128 stands for zero in the data rows.
Some points, one per row:
[ 60 166  91 119 218 162 217 168 109 149  81 123 210 114 119 130]
[164 175 143  87 139  51  74 213 218  95  91 155 190 158 181 107]
[143 117 120 146  93  97 127 112  81  76  84 130 105 174 112 114]
[ 82  72 122  76 142 141 111  94 137  81 151 141 142 150 114 115]
[163  63 159 221 127  88 147  61 110 133 169 177 141  20 140 166]
[133 104 168  84  97  61 173  69 172 111 151 198 107  99 138 158]
[117 118 113 214 117  84 101  99 119  66  99 172 122  84 143 153]
[157  77 138 227 127  99 179  65 112 102 178 193 103  56 102 149]
[145  81 156 190 144 126 161  85 123 128 150 133 113 100 121 140]
[143 204  79 105  90 142 123 183 119 131 115  61  49 147 142  55]
[143  97 102 199 124 109  97 102 129  69  96 174 120  74 119 131]
[127  67 192 128 118 162 151 124  69 118 140 138 120 150  86 218]
[105  65 162 148 151 174 190 115  83  97 149 160 129 150  94 240]
[102 112 126 144  80 109 120 117  95  88  67 138  96 160 112 126]
[113  95 207 143 158 147 146 103 131  71 150 196 186 153 142 246]
[161  94 216 218 125 102 163  82 100 167 161 155 104  88 130 213]
[125 104 172  64 117  35 140  54 176 128 177 197 101  83 104 125]
[180 180 125 178  77 109 155 113 155 160 111  86  91 150 176 138]
[ 70 167 102  85 149 130 141 161  95 177  66  65 121 128 165  77]
[158 144  68 165  79 105 128  91 123  96 113 138 116 116 124  63]
[108 112 127 123  85  97 109 108 115  67  61 118  89 166 107 139]
[157 167  89 144  98  59 184 137 146 138  56  56 167  95  82  78]
[138 188  69  94  84 118  90 186 105 133  64  79  46 145 144  41]
[132 145 108  85  77 123  98 177 173 161 115 155 101 212 137  18]
[141 156  49  84  94 129 147 126 134 121  97 114 110 183 131  77]
[123 100 111 142  79  95 107 101  93  86  69 136  91 152 104 103]
[120 151 142 127 141 127 160  58 189 161 145  95 153 147 158 110]
[147 147  99  83  68 137  90 175 170 157  88 157 105 204 161  46]
[153 127 137  89  85 100  63 177 168 176 133 151 112 210 145  49]
[118 143  85  97 168 157 100 129 172 122 163  95 126  57 192  44]
[153 133 126 132 183 177 122 170 103 165 199 114 143  37 140 150]
[150  76 113 163 159 134 184 108  90 131 160 171 130 115 122 175]
[160 184  64 153 139 119  71 138 117 165 126  92 103  78 158  62]
[153 163 172 125 172 188 139 165 140 168 192 117 125  76 131 157]
[128  62 180 171 159 160 137  88  95 117 168 201 155  68 111 218]
[172 183 116  53 140  92  92 101 206 182 213 144 117   2 157  98]
[167 123  99 152 114  76  97  95 134  68 119 176 138  77 128 109]
[108 154 101  59 183 153 126 120 181 158 195  90 144  72 174  71]
[ 93  58 183 132 129  77 105 126  63  98 111 150 138 113  57 137]
[ 37  85 199 166 120 107 106 112  57  18 149 118 206 110   9 201]
[131 128 136  91 178 174 135 143 106 173 160  72 114 114 134 141]
[137 228 121 116  97 129  88 184 160 139  77 116 147 133 153  99]
[130 119 160 171 141 123 124  56 169  95 165 115 173 136 168 164]
[116 225  98 117 123  92  92 195 174 153 101 120 139 143 197  75]
[151 125  49  53  53 158  80 195 138 183  92 110  88 250 162  61]
[159 140  72  81  75 113 156  95 141 124  92 116  72 194 126  72]
[176 148  18  59  72 139  71 165 151 194 104 105 115 227 174  68]
[138 131  70 110  86  90 170 127 136 125  65  95  90 168 163  52]
Here are 40 more points, each followed by its number:
[128  71 163 151 153 161 160 100  89 120 179 142 133 154 112 218] 0
[190  97 113  82 127 117 102 190 172 134 105  87 127 190 159  70] 1
[113  63 171 152 146 172 153 113  41 106 147 160 132 184  99 224] 2
[168 200  53 122 114 140  82 123 119 147 125  83  88  66 173  35] 3
[126 132 103 118 165 220 154 181 102 188 174  90  90 132 126 139] 4
[178 157  77 129  82 107 134 112 150 108  96 133 102 117 134  56] 5
[114 111 132 118 197 191 134 164  87 187 168  72  95 108 109 136] 6
[129 151  64 108 100 115 160 106 112 124  65  80  88 176 135  78] 7
[146 104 125  88 129 158 202 126 112 125 130 118 110 182 125 155] 8
[119 142  50  93  69  86 160 109 133 109  54 114  78 200 136  65] 9
[ 78 161  98  61 174 175 120 147 163 161 140  63 132 157 153  40] 10
[155 125 203 107 182  71 129 182 216 153 153 168 191 123 157 146] 11
[134 214 140  87 127 157  93 174 180  96 101 152 155 191 219 109] 12
[106 247  99 121 132 102 105 167 160 130  72 107 146 135 164  96] 13
[ 97  78 185 144 163 175 140 117  91 113 167 128 143 158  86 222] 14
[ 73 121 229 165 152 171 126 141 113  98 161 182 223 142 118 218] 15
[113  94 235 233 157 160 133  77 102 158 174 144 155 122 135 246] 16
[203 192 104 162  77 104 108  93 169 157 117 114  89 172 152  90] 17
[140 118 120  87 125 134 147  49 202 130 167  83 148 126 177 111] 18
[122 204  88  96 108 134  99 202  91 162  74  76  42 150 187  42] 19
[155 158  66 132  81  89 141 101 157  88 104 166 114 114 135  58] 20
[112 168 134 112 100 128  55 185 180 188 140 192 179 195 134  21] 21
[176 140  54 140  83 107 128  97 142  94 101 131 104 124 166  75] 22
[126 115  47  73 155 163 147  60 195 107 149 146 183  80 154  46] 23
[169 143  58  90  80 106 145 142 140 135  58 119  73 192 124  42] 24
[ 97 137 121 117 132 126 177  89 172 138 156  74 168 143 177 147] 25
[ 76 148  97  64 146 187 108 156 163 156 154  76 116 120 152  57] 26
[161 159  87 150 100  92 121 114 139  70 114 162 119 112 156  71] 27
[166 136  61 133  96  86 152 130 137 119  94 161 100 109 133  68] 28
[190 165 122 162  77 101 143 110 172 145  73  84  98 192 157 136] 29
[152 172 122  94 102 142  84 189 166 157 126 145  78 231 140  53] 30
[140  96 163 110 148 171 137 167 144 206 191 180 131 214 123 116] 31
[ 73 124 207 108 163 191  99 188 198 163 214 142 224 195  84 228] 32
[132 122 174 157 137 143 183 133 128 179 183 116 120 146 131 223] 33
[158 173  63  93 108 135 103 180 114 164 107  63  79 139 132  34] 34
[135 152 113  68  96 116  88 172 174 154 104 169  88 232 122  44] 35
[106 154  17 168  85 125 144 121 131 109  93  94 117  83  94 112] 36
[107 255 106 102 110 127  64 188 183 131  81 116 143 134 188  79] 37
[172 158  73 121  92  95 104 196 139 211  83  52 189 164 141 101] 38
[113  90 168 181 170 121 183 102  96 118 127 139 191  67  37 223] 39
Which two of these numbered points are nearest to each point below, ignoring the 2 directions in which the first points spread most? Their numbers follow each, nearest first.
[156 208  64 144 142 132  76 127 130 150  95  85  91  64 164  40] > 3 34
[144 129 156 109 213 176 136 166  91 163 199 128 138  71 147 162] > 2 0
[143  88 126 169 103  86 107 100 151  67 113 163 127  72  89 176] > 5 27
[187 126 126  97 114 106 107 177 149 103 112  90 130 191 148  91] > 1 0
[ 15 175 110 106 150 151 114 186 120 129  83  68 178 149 111 135] > 10 39
[145 110 101 178 105  88 112  82 100  73 118 186 118  94 130 112] > 27 22
[144  89 129  97 113  58 135  53 175  80 194 237 163   4  91 145] > 20 28
[151  82 117 154 104  94 125 143 117  96  70 148  84 160 106 121] > 24 28
[ 92 162 116  54 143 168 117 144 149 128 165  64 104 124 147  42] > 26 10
[154 152 125 199 110  93 116  94  90  70  95 197  92 109 120 105] > 27 5
[105  92 208 192 184 130 201 117  80 116 139 140 205  69  74 224] > 39 38
[ 55 168 173 123 140 193 125 173 143 164 182  98 152 102  84 199] > 14 15
[118 142 105  84 187 212 171 179 101 177 172  91  97 125 111 153] > 4 6
[165 130 158 177 112 178 173 114 145 184 202 115 130 152 147 191] > 33 0
[124 110 109 149  95 103 105 104 105  79  99 153 101 127 116 115] > 5 27
[163 152  90  93  95 129 103 150 118 191  99  47  70 141 136  51] > 34 7
[127  62 196 175 139 165 134  99  86  77 211 194 156  81 107 225] > 30 0
[147 140  63 141  70 122 100 107 130 104  98 163 119 100 160  79] > 22 27
[107  65 198 200 113 114 186  70 115 133 102 168 111 100  95 135] > 24 9
[115  93 132 137  82  95  99 105 113  72  55 132 100 142 102 125] > 5 24
[104 171 116 100 194  73 187 210 117 193   6  66 198  62 113  94] > 39 38
[ 94  92  96  57 137 121 167  84 172 113 149  93 131 187 133  72] > 18 10
[131 112 135 173  89 111  92 112 125 114  71 151  77 154 107 124] > 24 5
[ 66 141  87  81 146  94 194 139 182 115  41 150 198 144 182 134] > 25 13
[109 139  80 156 199 216 168 153  89 180 181  96 165  47  73 220] > 4 6
[158 147 113 110 104 110  84 151 175 164 162 113 121  24 142  88] > 5 34
[203 112 176  37 183  36 160 180 205 191 147 164 218  60 103 122] > 11 1
Here are 40 other points, each followed by its number:
[ 97 170  94 124  83 106 141 134 168  51  87 108 126 207 124 130] 0
[108 134 122  80 161 188 161 164  87 178 164  87 123 123 137 153] 1
[140 127  75  95  57  97 135 101 130 111  70 106  89 168 106  73] 2
[183 157  65 138  75  77 166 108 145  97  88 153 101  95 144  48] 3
[128  56 188 136 159 179 137  95  84 114 173 124 124 157  80 226] 4
[108 120  68 107 154  82 186  96 139 121  58 137 153 108 149 101] 5
[138 135 143  94 187 174 136 174  99 192 169  89  85 160 122 147] 6
[120 120 125 117 130 152 158  64 197 131 164 101 181 168 154 122] 7
[ 85 156  98  83 159 141 166 173 102 164  66  68 119 132 154  81] 8
[ 86  82 165  86 110 205 144 187 178 189 218 184 151 193 125 143] 9
[175 173  56 116  96 102 134 101 151  84  80 152 105 104 149  57] 10
[122 113 110 127  99 135 134  63 198 163 167  61 175 155 201 139] 11
[ 83 157 105  59 143 167 132 136 159 134 143  58 151 119 151  52] 12
[203 121 106 107 130  69  68 166 160 131 157 160 133 118 148  62] 13
[179 180 100 160  75 112 119 123 157 149 101 104 117 168 161 141] 14
[ 83  94 123  75 155 138 127  68 154  74 138 127 152 168 135 100] 15
[ 21 149 115  91 115 154 176  87 170  62 154 121 205 188 110 142] 16
[138 185  55 109 104 140 102 165  85 150  84  61  76 138 138  53] 17
[184 168 161  86 120  86 120 129 190 232 210 104 104  59 172 149] 18
[ 64 147 180 159 139 118 147 163 120 143 139  81 121  89 109 150] 19
[ 94 138 117  47 147 178 126 141 147 167 163  72 130 126 160  45] 20
[127 131  98 142  80 111 116 118 111  90  81 149 105 159 108 109] 21
[117 120 132 129  98  82 137 116 102  76  91 161 102 185 127 148] 22
[136 123  78 156 105  84 107  93 108  77 125 171 120 101 140 109] 23
[130  98 138 149 101  65 105  91 128  75  73 143  80 170  85 135] 24
[122 102  82 147 156 112 167 108 120 125  74 148 177 100 126  95] 25
[ 93 120  98  56 113 157 164  96 173  93 141 113 128 175 140  67] 26
[148 186  89 106 123 143  78 187 113 176 113  83  66 154 158  59] 27
[ 80 121  67  33 130 151 183  67 161 125 140 101 121 176 162  79] 28
[138 175 142  45 104 119 108 168 162 174 115 134  90 205 120  37] 29
[126 123 124 145 111 109  93  87  75  95  77 134 108 162 119  95] 30
[125 101 147 113 172 197 145 172  69 172 142  68  92 116 126 136] 31
[124 147 116  79  79 117  85 176 188 163 129 146 105 236 143  50] 32
[ 95 162 200 110 138 150 140 185 216 175 177 191 231 174 159 154] 33
[128  76 182 134 165 195 126 143 142 178 244 210 194 122 167 143] 34
[133 188 115 107 106  74 133 136 212  87  68 174 155 160 132  72] 35
[142 129 142  87  72 143  91 150 185 185 122 156 118 209 130  22] 36
[101 116 216 133 149 148 150 120 138  93 163 171 242 137 131 227] 37
[145 202  91  98  99 146 109 157 115 169  86  74  60 146 132  64] 38
[142 185  80  86 112 145  86 175 110 167  99  69  64 145 141  41] 39
Which two of these numbered points are nearest to each point below, ignoring the 2 directions in which the first points spread most? Their numbers follow each, nearest first.
[ 82 170  86  80 156 136 169 146 103 160  51  64 117 132 166  46] > 8 12
[ 92  61 186 134 174 193 141 120  91 120 183 174 136 158 114 203] > 4 6
[107  52 163 152 139 149 167  94  76 106 148 128 130 175  71 199] > 4 1
[ 29  63 186 166 132 108  90 143  97  45 139 156 211 105  36 209] > 12 19
[131  92 145  72 139 193 114 183 151 201 183 176 139 186 108 113] > 9 34
[ 64  63 127 112 156 122 114  76 138  41 139 136 145 167 145 127] > 15 26
[212 161 134 177  25 102 109 103 177  65  76 125  85  41 183  68] > 3 10
[123  78 146   2 162 123 101 147 192 121 139 113 167 183 160  69] > 15 26
[ 92  68 137 175 151 168 167  70  59 113 179 139 174  94  72 251] > 1 4
[105 239 105 103 100 168 103 170 195  79 138 139 155 193 178 107] > 0 37
[224 113 117 124 137  87  79 161 142 110 136 145 158  84 160  89] > 13 23
[128 163  89  78  92 143  91 176 180 123 131 161 107 191 115  46] > 32 29
[ 79  85 146 145 155 103 153 120  93  89  68 116 139 150 161 155] > 8 22
[161 164 167 219  93  88  90 122 123 129 109 132 125 147 148 188] > 14 27
[ 92 148 108  42 135 161 110 156 167 146 149 105 118 153 157  61] > 20 12
[181 196  60 120 143 137  89 129 133 117 104 110  83  63 150  69] > 10 21
[ 75 147 145 180  88  93  85 115 134  55  78 158 165 176  82 144] > 0 21
[165 199  61 128 143 125  76 151 123 133 120 101  90  47 155  72] > 17 21
[131 153 121  22 118  92 139 150 195 184 161 120  75  64 131  59] > 2 29
[161 152 149 212  86  93  76  92 129 121  97 133 114 147 142 177] > 14 24
[155 104  96 172 123  87  87  69  77  69 127 180 123  88 122 153] > 23 21
[167 154 110 132 116 137  77 147 187 170 148 197 140 132 143  31] > 36 32
[112  73 172 139 149 172 171 134  73 113 127 141 141 139  87 222] > 1 4
[182  94 100  88 113  72  90 179 157 122  77 115 134 161 148  81] > 13 24
[132 119 129 118 162 120 147  73 219 158 176  78 175 183 170 132] > 7 11
[187 167 141  86 144 109 116 104 240 251 175 141 112  39 193 150] > 18 24
[ 90  78 180 156 146 159 145  98  92 128 155 157 141 162 105 201] > 4 1
